Each row has a name. Each piece below is followed by the name of the row it came from, unless a question asks for something else. Each question is about the rows just above it. Places in a row count from 0.

dafer: [-135, 39, 160, 126, 106, -91, -42, -360, 22, 371, 92, -69, 218, 57, 68, -132, -129, 382, 15, -90, -50, 560, 146, 36, -182, 142, -211, 336, 56, -133, 221, 34, -18, -134, 390, 254, 101, -146, 10, -95, -309, 339, 75, -97, 57, 110, 207, 119, -24, 267, 548, 34, -56, -99]
melir: [-207, 81, 65, 49, -40, -52, 6, -293, 147, 336, 119, 95, 350, 52, -43, -386, -195, 393, -52, -92, -207, 404, 54, 104, -225, 26, -17, 116, 216, 5, 337, -91, 66, -57, 489, 191, 151, -192, 80, -19, -331, 238, 98, -33, 71, -65, 30, -47, 15, 265, 592, 55, -107, -70]
gike: [159, 29, 45, -26, -75, 573, 49, -142, 106, 283, 152, -108, 282, 313, 401, 36, 174, 303, -184, 237, -82, -788, 123, 48, 328, 186, -35, -41, 219, 367, -186, 222, 41, -272, -185, -389, -276, 70, -117, -154, 339, 42, 176, 152, -181, 3, -50, -132, 17, 132, 201, -423, 49, 13]
bepe: [-204, 65, 32, 122, -30, -14, -18, -322, 142, 335, 115, 20, 351, 36, -27, -373, -185, 394, -95, -47, -208, 358, 90, 89, -213, 92, -8, 107, 218, 12, 346, -61, 73, -93, 485, 194, 179, -208, 90, -31, -301, 244, 125, -21, 98, -10, 49, -14, 11, 277, 500, 55, -62, -51]
Vad: [-475, 149, 248, -42, 203, 143, -98, 184, -84, 495, -40, -275, 114, 22, 27, -67, -116, -52, -416, -139, -410, 297, 92, -222, -68, 432, -62, 188, -104, 7, 291, 13, -32, 27, -357, -146, 90, 8, 187, -520, 252, -297, 341, -603, 162, -211, 359, 112, 0, 280, 553, 66, -79, -118]
Sape: [141, 27, 68, -18, -82, 482, 47, -154, 95, 240, 142, -50, 294, 315, 370, -12, 205, 368, -192, 242, -122, -828, 135, 66, 335, 169, -3, -108, 199, 362, -183, 202, 73, -295, -212, -355, -215, 70, -124, -119, 310, 15, 163, 159, -185, -6, -66, -134, 13, 117, 212, -446, 27, 30]
Derun: [-470, 146, 251, -23, 197, 131, -97, 198, -90, 505, -19, -253, 120, 7, 47, -87, -93, -22, -406, -138, -385, 290, 102, -262, -109, 451, -88, 163, -141, -29, 281, 41, -59, 12, -372, -149, 75, 65, 205, -505, 265, -327, 347, -571, 143, -226, 397, 88, -147, 312, 180, -279, -80, 318]
tuk: [-475, 149, 248, -42, 203, 143, -98, 184, -84, 495, -40, -275, 114, 22, 27, -67, -116, -52, -416, -139, -410, 297, 92, -222, -68, 432, -62, 188, -104, 7, 291, 13, -32, 27, -357, -146, 90, 8, 187, -520, 252, -297, 341, -603, 162, -211, 359, 69, -132, 309, 172, -281, -98, 313]
[-27] is at row and place
bepe, 14
Row and place of [-66] in the named rows:
Sape, 46
[-475, 149, 248, -42, 203, 143, -98, 184, -84, 495, -40, -275, 114, 22, 27, -67, -116, -52, -416, -139, -410, 297, 92, -222, -68, 432, -62, 188, -104, 7, 291, 13, -32, 27, -357, -146, 90, 8, 187, -520, 252, -297, 341, -603, 162, -211, 359, 112, 0, 280, 553, 66, -79, -118]
Vad

gike: [-180, -176, -232, 287, 68, 297, 327, -306, 224, -95, -259, -317, -50, -292, -213, 28, 80, -290, -309, -240]
dafer: [-51, -75, -32, 496, 681, 642, 179, -43, -288, -103, -178, -212, -364, -79, 167, -439, -337, -191, -75, -119]
kul: [50, 22, -45, 617, 483, 751, 356, -7, -383, 3, 3, -100, -534, 69, 23, -539, -444, 18, -11, 26]
Derun: [-61, -148, -342, 447, -500, 113, 427, -391, 157, -29, -223, -230, 35, -160, -423, 96, 106, -215, -295, -163]
bepe: [58, 242, 338, -254, -904, -330, -11, 399, 4, 140, 282, 220, -1, 310, -467, -179, -142, 260, 326, 264]
tuk: [245, 252, 312, 681, -904, 140, -330, 282, 399, -11, 4, 220, -134, 207, 69, -278, -121, 58, 355, 143]
Where in the named rows is [338]?
bepe, 2
The next 2 entries after [-904, -330, -11, 399, 4, 140, 282, 220]:
[-1, 310]

dafer: [-31, -136, -51, -4, 98, 805, -595, -78, 105, 795, 78, -179, 218, -303]
Dufer: [-83, 195, 243, -121, 227, -701, 392, -188, -310, -121, 221, 106, -339, 576]
kul: [228, 195, 243, -121, 227, -701, 392, -188, -310, -121, 221, 106, -339, -303]
melir: [385, -312, -453, 469, -27, 31, 80, 63, 366, 169, -244, -391, 398, -122]
bepe: [-357, 380, 330, -313, -16, 69, -109, 37, -486, 327, 183, 379, -304, -411]
Where in the named rows is [-486]?
bepe, 8
Where in the named rows is [-312]?
melir, 1
[-304] is at row and place
bepe, 12
What are the next 2 entries after [-31, -136, -51, -4, 98, 805, -595, -78, 105, 795, 78]?
[-179, 218]
[-179] is at row and place
dafer, 11
Row and place of [379] in the named rows:
bepe, 11

Dufer: [506, 314, -130, -308, -282]
Vad: [506, 314, -130, -308, 116]
vufed: [-172, -203, 166, 52, 131]
bepe: [477, -362, -360, 130, 130]
gokal: [425, -207, 367, -421, -249]
tuk: [-245, -327, 241, 166, -326]
melir: [-299, 66, -238, -710, -193]
Derun: [13, -161, -4, -155, 747]
The next 2 entries after [-327, 241]:
[166, -326]
[131] is at row and place
vufed, 4

